One turn sends every row of this set to another row. A few are shown first. Where does it send the rows asked after them?
Z_150: -299,-54,-156,246,15,-233,137,103,197,160,40,12,-23,-112,-208,-11,121,-218,112,-47,-557,-5,-119
Z_494: -30,-209,169,-368,117,121,-60,141,46,-177,25,-136,-33,-37,122,-7,199,-117,139,-59,54,-5,16
Z_683: -73,62,-38,-1,-17,-479,94,26,-9,-88,90,-18,38,176,-323,58,57,-113,31,289,-177,-110,185
Z_31: 45,122,-171,-43,-46,338,241,-152,-115,219,-69,84,172,-153,-198,84,59,-414,-28,86,-225,115,91
Z_203: 227,131,16,148,136,111,-154,26,-160,5,-183,41,257,120,-83,-3,33,-238,101,10,-62,316,-32
Z_347: -182,-6,107,64,36,-87,-77,-178,166,136,7,-55,31,-304,342,-90,238,-41,-185,33,-10,237,-29
Z_966: 106,186,-281,-157,-129,-59,49,-175,115,318,310,-203,-146,322,-138,-269,156,-104,-111,72,-164,-130,-35
Z_13: -53,220,124,58,124,-168,-107,-116,251,364,84,-84,-104,-151,205,-98,330,-187,-99,116,-103,227,68
Z_807: 107,32,-298,-244,-246,127,49,-184,91,235,275,-201,6,63,61,-326,128,13,-235,-16,-93,-72,-40
Z_122: 164,275,72,-16,186,-88,-349,-32,-35,-93,118,-94,98,97,-58,-12,73,-237,179,187,-169,222,198
Z_187: 152,-62,32,-82,14,64,213,-5,-2,-106,20,144,-115,143,175,-128,123,-358,-46,-148,210,-58,-222
Z_66: -24,-16,-241,126,-21,-118,-140,-96,150,-196,203,-58,-297,250,-32,-177,98,-270,127,-152,-276,7,-307
Z_674: -3,-278,80,69,37,160,-212,69,151,95,-209,-324,222,18,-97,91,118,-258,114,70,-198,113,-124
Z_524: -75,298,203,96,-38,-74,-310,-12,-107,31,128,-130,162,119,-156,-29,122,-189,167,67,-182,213,127
Z_659: 79,-70,-313,-150,-128,353,186,-86,-33,293,-121,96,91,-248,-204,-18,-17,-127,-10,8,-242,56,26
Z_222: 95,147,-259,-194,-6,-183,182,36,229,372,198,-103,-42,107,194,-169,54,47,-204,-91,-94,-179,-40
Z_562: 115,1,-58,215,30,66,-169,23,44,-138,47,-118,96,228,173,-196,85,-304,46,-225,-116,160,-325
Z_668: -265,-241,-332,206,88,-206,71,-77,258,52,-30,-117,73,-175,51,3,-16,40,-89,46,-417,7,-131
Z_423: 45,-60,4,-109,118,7,350,-28,-5,-45,-4,317,-303,-107,-98,-73,289,-371,20,57,-1,71,-45
Z_130: -288,246,219,48,-13,-184,38,-7,172,336,190,-33,-75,-192,128,-164,356,-109,-64,-53,-168,124,56
Z_874: 87,100,5,8,31,53,-335,-117,-111,-14,-56,-145,329,-64,-19,25,-19,-21,43,198,-115,289,169
Z_57: -27,-140,-152,-443,-85,-113,119,84,110,122,-40,-31,-229,16,-72,-172,283,222,-123,-62,-65,19,71
Z_536: -73,48,-306,-34,-106,92,-26,-155,14,-301,319,-124,-78,210,42,-130,-17,-312,17,-173,-238,-66,-189
Z_21: 19,14,-326,175,206,-321,73,131,160,170,-154,-11,180,2,-75,37,-46,65,5,22,-478,106,-34
Z_941: 183,88,-275,-182,124,-315,244,62,25,146,-49,42,92,144,-109,21,-59,118,-106,180,-110,-119,160
Z_217: -48,1,-105,30,-187,-119,-98,71,71,-207,324,-76,-130,201,-132,-221,136,-371,126,-175,-292,-70,-188
Z_19: 101,-117,-152,-186,46,-303,97,-70,-25,-179,27,-58,169,76,-73,5,7,0,-143,397,31,-118,207
Z_577: -102,-237,64,-170,-30,361,-129,14,41,18,-29,-253,-4,139,-31,6,88,-180,161,-172,-40,-48,-230
Z_451: 19,187,-30,-41,-181,186,91,30,-36,372,-48,151,10,-163,-350,57,78,-370,133,-18,-252,67,73
Z_720: -10,-155,-308,59,-123,52,-212,-110,67,-246,167,-203,33,152,5,-253,22,-121,25,-137,-296,62,-280
Z_155: 94,-38,-134,-58,248,-365,206,11,46,-114,59,-4,28,161,-226,49,71,-210,59,410,-161,-101,168
Z_40: 92,-188,-114,-235,-6,-326,-21,136,208,135,-182,-127,-14,-58,-146,-104,295,144,-152,169,-209,131,164
Z_52: 10,-266,-262,-16,-125,-146,-49,9,222,284,-279,-246,23,100,-331,-99,168,83,-104,95,-314,97,-92
Z_256: 68,-309,-87,-47,33,148,66,47,8,163,-267,-180,228,103,-404,3,192,-120,36,161,-255,125,-43
Z_198: 71,240,-127,-224,-299,-140,52,1,95,312,317,-124,-41,152,-212,-256,176,-143,-82,30,-181,-189,111
Z_531: -222,227,-81,25,-29,-167,2,-176,204,157,113,-8,-128,-270,314,-77,231,-88,-227,-68,-188,217,40
Z_113: -15,81,124,-69,207,-215,144,25,151,122,81,9,-4,-41,416,-86,215,-62,-141,-53,112,28,-37
Z_169: -238,-82,-390,305,-21,-126,179,-153,186,80,-32,-63,33,-62,-93,34,54,-268,-133,23,-488,40,-166
Z_836: -217,-33,-218,279,206,-175,57,-11,330,239,-45,-43,-119,-130,-33,106,33,-214,90,27,-453,18,-126
Z_282: 85,201,-189,-123,35,366,114,-87,-44,384,53,97,-53,-84,-270,4,67,-250,124,-26,-245,92,27
Z_554: -112,-147,13,-312,-43,-132,-169,81,267,5,8,-156,-265,-51,213,-78,193,103,-29,-170,-17,5,-48
Z_309: 69,-273,-79,-134,-47,84,226,-70,-45,-289,-83,222,-80,-152,-26,-69,134,-296,-27,69,88,48,-73
Z_552: -119,-35,174,-57,-89,-158,235,31,14,-101,19,282,-257,-89,-139,9,213,-392,63,13,48,-61,-25
Z_844: 212,41,-352,99,-33,141,89,63,10,260,-217,124,154,15,-228,-23,-93,-176,55,-103,-349,153,-127
Z_816: -59,-3,-32,-157,59,-85,267,-74,-36,-330,23,256,-140,-190,113,58,142,-355,-42,50,5,36,72
Z_575: 52,69,-199,17,18,-442,91,-130,22,-189,6,-77,150,93,-140,20,87,-149,-187,385,-201,66,223
Z_664: -32,283,26,111,14,44,-299,-178,-58,-51,111,-237,261,12,110,76,8,-294,21,94,-195,197,113
Z_193: 118,249,-370,-287,-236,-21,162,-187,-11,184,232,-53,-37,75,-111,-257,177,-78,-270,65,-188,30,134

Z_19 -> Z_807
Z_554 -> Z_494
Z_683 -> Z_198
Where do these go?
Z_836 -> Z_155
Z_169 -> Z_575
Z_222 -> Z_113

One turn sends every row of this set to another row. A few are shown first. Where does it send the rows asked after them?
Z_350: -588,-66,58,-332,700,224,139,-84,327,-142,402,135,-99,228,-20,-395,-517,-37,408,24,460,278,277,-212,48,-329,-80
Z_58: -239,-286,115,-7,406,88,350,143,36,-169,475,315,-103,-53,-35,-96,-497,84,301,-128,-68,236,11,-183,81,-522,125
Z_515: -558,-44,-227,45,476,114,-91,-285,430,-248,233,47,261,379,-50,-89,-647,-262,592,287,475,54,-84,-317,-146,-364,345
Z_553: -231,-128,223,44,414,94,389,219,254,-218,402,323,79,-100,22,-62,-395,-31,278,-221,65,106,11,-221,224,-434,79
Z_954: -768,-124,-251,105,696,402,-114,-207,392,-222,273,-54,289,347,-68,-116,-646,-102,465,178,448,282,-42,-418,-189,-318,138
Z_211: -573,-334,-199,367,485,289,2,11,339,-268,273,95,441,-14,-171,147,-573,66,326,-12,-19,164,-168,-379,-95,-571,363
Z_611: -609,24,-49,-296,686,72,239,-185,342,-108,519,173,-161,103,-143,-311,-447,-205,408,142,411,330,248,-213,58,-378,10
Z_65: -746,-10,-299,51,618,282,-149,-178,358,-193,261,34,243,395,18,-4,-595,-160,627,172,430,174,-36,-311,-221,-222,253
Z_324: -530,211,36,-251,619,119,298,-41,392,-225,385,147,-71,189,-23,-376,-509,-249,371,-55,409,162,134,-160,136,-305,29
Z_364: -483,-3,137,-335,622,198,78,-93,396,-31,467,148,-100,188,-6,-290,-489,-107,377,-79,457,277,306,-113,96,-347,-22
Z_819: -291,-320,131,-49,470,135,233,162,241,-168,412,332,126,-233,-30,-25,-424,150,294,-205,-15,145,221,-151,89,-559,137
Z_790: -425,-273,-147,409,448,281,-6,-10,172,-215,373,205,311,43,21,243,-582,82,463,-70,12,239,-295,-400,-173,-441,336
Z_446: -173,-144,169,142,338,-90,378,-33,154,-217,459,358,-26,-58,-19,-23,-491,21,356,-201,25,202,162,-270,8,-497,159
Z_471: -676,-24,36,-327,580,136,197,-113,227,-95,473,147,-128,250,-216,-259,-533,-271,488,66,474,218,301,-141,58,-351,150
Z_964: -453,-420,-120,351,471,230,21,-49,338,-169,378,205,392,-121,-71,320,-412,12,465,107,67,186,-201,-452,-26,-457,276
Z_393: -306,-376,186,-66,531,169,287,174,155,-209,425,350,34,-144,-6,-152,-450,210,281,-136,50,222,132,-245,99,-525,10
Z_335: -361,-218,-114,389,405,325,120,34,322,-300,238,87,474,-58,28,209,-544,-103,402,-49,45,59,-242,-372,1,-406,281
Z_537: -349,-283,227,-52,415,91,351,58,68,-108,564,357,-109,-122,-171,-24,-460,9,387,-209,70,236,132,-202,170,-525,188
Z_20: -333,-272,182,9,506,3,330,80,241,-105,561,418,-49,-176,-98,7,-306,78,337,-83,53,287,67,-302,162,-501,56
Z_254: -652,112,-311,92,601,350,28,-229,454,-298,226,-91,309,239,-29,-110,-650,-324,495,115,404,116,-112,-309,-71,-263,243
Z_522: -727,-115,-342,40,661,302,-70,-313,440,-161,340,-30,284,168,-135,-1,-539,-271,543,327,416,233,-21,-366,-128,-343,226
Z_604: -819,-88,-240,48,588,315,-119,-219,343,-172,358,58,319,275,-181,75,-628,-251,628,168,481,171,-45,-325,-162,-329,401
Z_560: -488,-434,-119,364,526,351,25,41,238,-295,298,166,419,-24,-44,120,-578,147,336,14,39,217,-197,-463,-133,-511,238
Z_940: -356,43,46,-239,478,-32,252,-176,252,-161,437,187,-82,261,-46,-331,-585,-310,380,123,425,197,270,-139,-56,-403,114
Z_253: -768,-11,-192,76,637,336,-147,-235,508,-122,331,-96,221,399,-146,-125,-643,-200,406,118,435,280,-84,-335,-98,-377,201
Z_317: -497,-358,-45,340,418,273,19,-44,184,-207,436,263,329,-93,-125,304,-566,29,530,-99,69,179,-214,-391,-47,-502,428
Z_470: -558,-31,-35,-362,581,96,204,-17,216,-123,366,143,-178,306,-56,-340,-512,-152,462,111,361,162,282,-83,29,-315,37
Z_902: -362,-249,-104,430,343,47,36,-146,334,-300,265,222,314,65,-26,214,-551,71,565,-45,91,58,-194,-440,-80,-441,384

Z_819 -> Z_211
Z_611 -> Z_20
Z_790 -> Z_65
Where do these go?
Z_254 -> Z_324
Z_446 -> Z_902
Z_393 -> Z_560
Z_537 -> Z_317

One turn sends every row of this set to another row. A few are shown first. Where does it send the rows asked after them?
Z_310: -31,112,-204,43,38,-153,-91,55,64,238,147,179,-421,-198,422,-30,137,74,97,144,-17,-280,-148,-202,25
Z_358: -29,277,41,229,47,-177,-83,7,181,53,-100,242,-80,-93,306,-268,-9,-140,-50,17,194,-48,49,265,-115
Z_591: 34,118,-138,67,-50,-153,-151,109,53,222,92,109,-405,-161,406,-35,127,114,73,100,86,-212,-200,-219,-36
Z_695: 11,145,-87,-164,121,135,137,-82,-56,450,-34,223,159,-289,308,-296,50,43,16,-230,24,134,-120,-168,-199
Z_225: 25,129,-167,16,-48,-120,-91,81,-31,168,132,168,-414,-159,357,0,198,174,98,171,27,-274,-154,-237,-25
Z_624: -351,-145,17,-135,266,185,224,-5,-199,130,22,-27,-140,-123,-151,137,48,-138,24,216,64,103,-88,-120,208
Z_473: 18,-19,-335,26,208,290,62,-153,-54,-79,18,86,328,-266,-226,17,173,-199,100,-151,93,212,-12,13,-67
Z_717: -105,13,-169,131,141,-298,215,66,-223,57,213,50,-152,72,-139,-307,182,-103,186,81,164,-359,-39,-70,-66
Z_25: -1,-15,-364,-10,225,302,102,-98,-79,-43,79,94,379,-207,-197,-7,178,-216,83,-98,3,215,6,27,-81
Z_363: 35,-19,-342,-13,234,255,93,-223,-37,-28,93,181,383,-244,-184,-7,236,-189,111,-95,63,169,68,49,-110
Z_698: 46,288,-25,175,105,-215,-114,-73,215,27,-88,254,-69,-227,162,-283,-55,-87,-54,-29,211,-95,-13,294,-127
Z_466: 65,-114,-215,320,275,-1,-116,249,-100,-126,76,67,-43,-68,-95,301,106,-72,176,271,-38,-124,127,-15,-85
Z_920: -32,74,-185,102,94,-295,253,124,-150,145,176,0,-104,149,-177,-327,114,-67,130,82,180,-324,60,-4,24
Z_979: 182,-14,17,-277,174,307,182,-129,-15,102,-233,277,171,52,227,96,-98,35,-26,69,160,-66,-90,136,9
Z_346: 202,33,-21,-232,175,345,81,-182,7,116,-227,346,177,-16,182,117,-91,112,-73,33,133,-7,26,57,60
Z_299: -101,105,-211,80,139,-319,276,72,-198,85,173,32,-112,-36,-168,-319,81,-71,206,88,238,-324,52,-89,20
Z_318: 69,-48,-75,-204,169,315,97,-151,11,68,-291,354,114,50,227,147,-99,105,-107,9,148,-60,-33,125,-20
Z_928: 69,81,-142,74,-47,-213,-180,30,26,158,137,126,-338,-180,431,-39,174,110,49,135,7,-243,-170,-199,-38
Z_823: 173,71,-63,-222,171,366,193,-174,11,104,-260,277,83,27,243,66,-35,106,-108,49,128,-41,-30,103,105
Z_779: 37,139,-90,-106,99,140,65,-99,-139,452,-41,213,140,-255,331,-283,56,80,-46,-169,12,188,-105,-171,-238
Z_692: -245,-105,29,-182,241,148,226,61,-216,183,6,-28,-58,-190,-248,156,19,-264,-72,218,106,66,-61,-110,150
Z_859: 39,-139,-235,341,205,21,-20,275,-66,-75,66,82,-90,-64,-108,306,49,-67,225,159,-29,-228,124,-57,-82
Z_357: 46,351,44,250,78,-151,-87,-93,130,71,-38,257,-76,-209,303,-260,19,-103,-4,0,244,-66,-2,257,-137
Z_626: 81,-100,-331,307,220,-63,-48,238,-103,-125,104,23,-73,-36,-61,280,55,-140,181,258,0,-222,65,-57,-66
Z_614: 29,167,-149,-183,224,69,61,-102,-144,400,-67,181,136,-292,335,-342,7,-6,-1,-162,44,124,-129,-189,-235
Z_202: 7,165,-19,-157,167,70,72,-108,-110,460,13,192,70,-341,270,-333,58,23,3,-148,-3,130,-100,-164,-289
Z_119: 42,139,-152,42,-18,-163,-109,88,64,266,148,134,-371,-184,412,26,129,100,104,114,51,-288,-148,-200,-37
Z_23: -296,-127,-4,-170,237,129,159,47,-194,123,48,41,-54,-115,-279,191,79,-182,-69,213,-14,87,-82,-152,153
Z_190: -312,-89,50,-174,135,89,206,-2,-169,113,50,-80,-55,-75,-193,175,59,-233,-18,213,77,126,-36,-87,205
Z_862: -72,-17,-192,69,55,-344,202,35,-141,93,162,62,-74,75,-209,-283,138,-147,230,92,204,-352,-46,-23,8
Z_173: 90,-112,-244,328,256,-88,10,248,-81,-96,146,81,-11,-104,-91,277,106,-137,198,274,-35,-218,76,-92,-112
Z_292: 13,141,-104,-217,162,85,18,-89,-70,460,-4,194,158,-282,332,-314,41,25,1,-181,0,145,-124,-156,-184
Z_286: 23,334,5,154,74,-124,-39,25,197,81,-39,273,-101,-172,238,-256,22,-160,-128,43,239,-89,-64,345,-93
Z_373: 31,-60,-305,42,240,347,150,-138,-20,-1,137,156,322,-273,-218,-13,211,-186,90,-52,25,211,17,-28,-60
Z_33: 6,-65,-338,16,279,291,139,-134,-35,-29,99,102,354,-268,-191,-1,151,-266,86,-75,-21,171,47,37,-34
Z_501: 76,-80,-257,337,217,28,-20,262,-65,-125,139,8,-93,-50,-103,284,82,-116,209,216,-8,-207,74,-32,-98

Z_979 -> Z_190
Z_626 -> Z_591
Z_698 -> Z_318
Where do these go?
Z_310 -> Z_614
Z_823 -> Z_692
Z_292 -> Z_25
Z_23 -> Z_717
Z_363 -> Z_466
Z_779 -> Z_373

One turn sends every row of this set to another row. A few are shown first. Where does it send the rows asked after them?
Z_687: -129,-137,61,16,112,27,98,-7,-38,61,-44,346
Z_646: -28,-63,105,118,69,35,113,-102,119,19,-61,318
Z_854: -84,37,10,-263,161,-73,341,135,58,-323,214,221
Z_194: -96,-23,-128,-265,-147,260,-35,-66,174,-188,198,163
Z_77: -145,109,76,-106,-143,293,161,55,346,-161,111,86
Z_550: 35,404,278,108,185,38,-56,54,-2,-197,-30,-137
Z_328: -233,-25,201,-57,81,46,-367,-29,-36,-339,-128,-25
Z_585: -132,-113,77,-39,163,-76,10,57,172,111,-131,322
Z_43: 84,79,-39,-2,-139,-36,-81,256,-102,-57,22,-242
Z_243: 54,75,-46,-144,8,-169,-141,312,-100,92,27,-91
Z_806: -126,359,90,-135,255,31,-154,98,-32,-415,-8,-188
Z_759: -60,174,-33,-144,50,-56,340,81,168,-303,216,188
Z_180: 9,76,-42,-311,136,-218,211,173,150,-218,232,209
Z_570: 211,-8,157,-76,-111,238,82,-94,232,-89,197,156
Z_886: -16,-15,333,-245,311,-14,-117,262,181,-359,-10,-197
Z_214: 48,120,126,20,170,8,-347,-93,-140,-248,-86,-103
Z_548: 89,-127,252,-327,138,224,-99,-84,164,-347,164,194
Z_303: -280,161,-4,-276,-69,306,-141,85,45,-57,158,185
Z_942: 31,28,-46,-139,-31,-52,-56,323,-241,-57,70,-186
Z_984: 38,24,134,-261,180,400,31,-78,265,-117,100,229
Z_751: -16,97,51,-122,-10,-38,-321,237,-149,59,90,-132
Z_763: -221,-94,210,-56,181,62,-84,-50,189,17,-26,352
Z_166: 21,-86,241,-203,329,-107,0,313,214,-229,-144,-133
Z_108: 112,30,301,-54,273,90,65,262,160,-240,-137,-242
Z_263: -6,166,151,128,-44,-124,-124,-14,4,-397,-20,-193
Z_678: 9,-116,302,-126,327,62,48,291,33,-215,-176,-166
Z_284: -71,134,5,-321,50,-102,104,72,109,-262,386,248
Z_151: 37,369,195,-271,259,76,-178,102,-150,-297,204,-14

Z_166 -> Z_180
Z_886 -> Z_284
Where do these go?
Z_303 -> Z_328
Z_77 -> Z_263
Z_108 -> Z_759
Z_687 -> Z_678
Z_984 -> Z_806

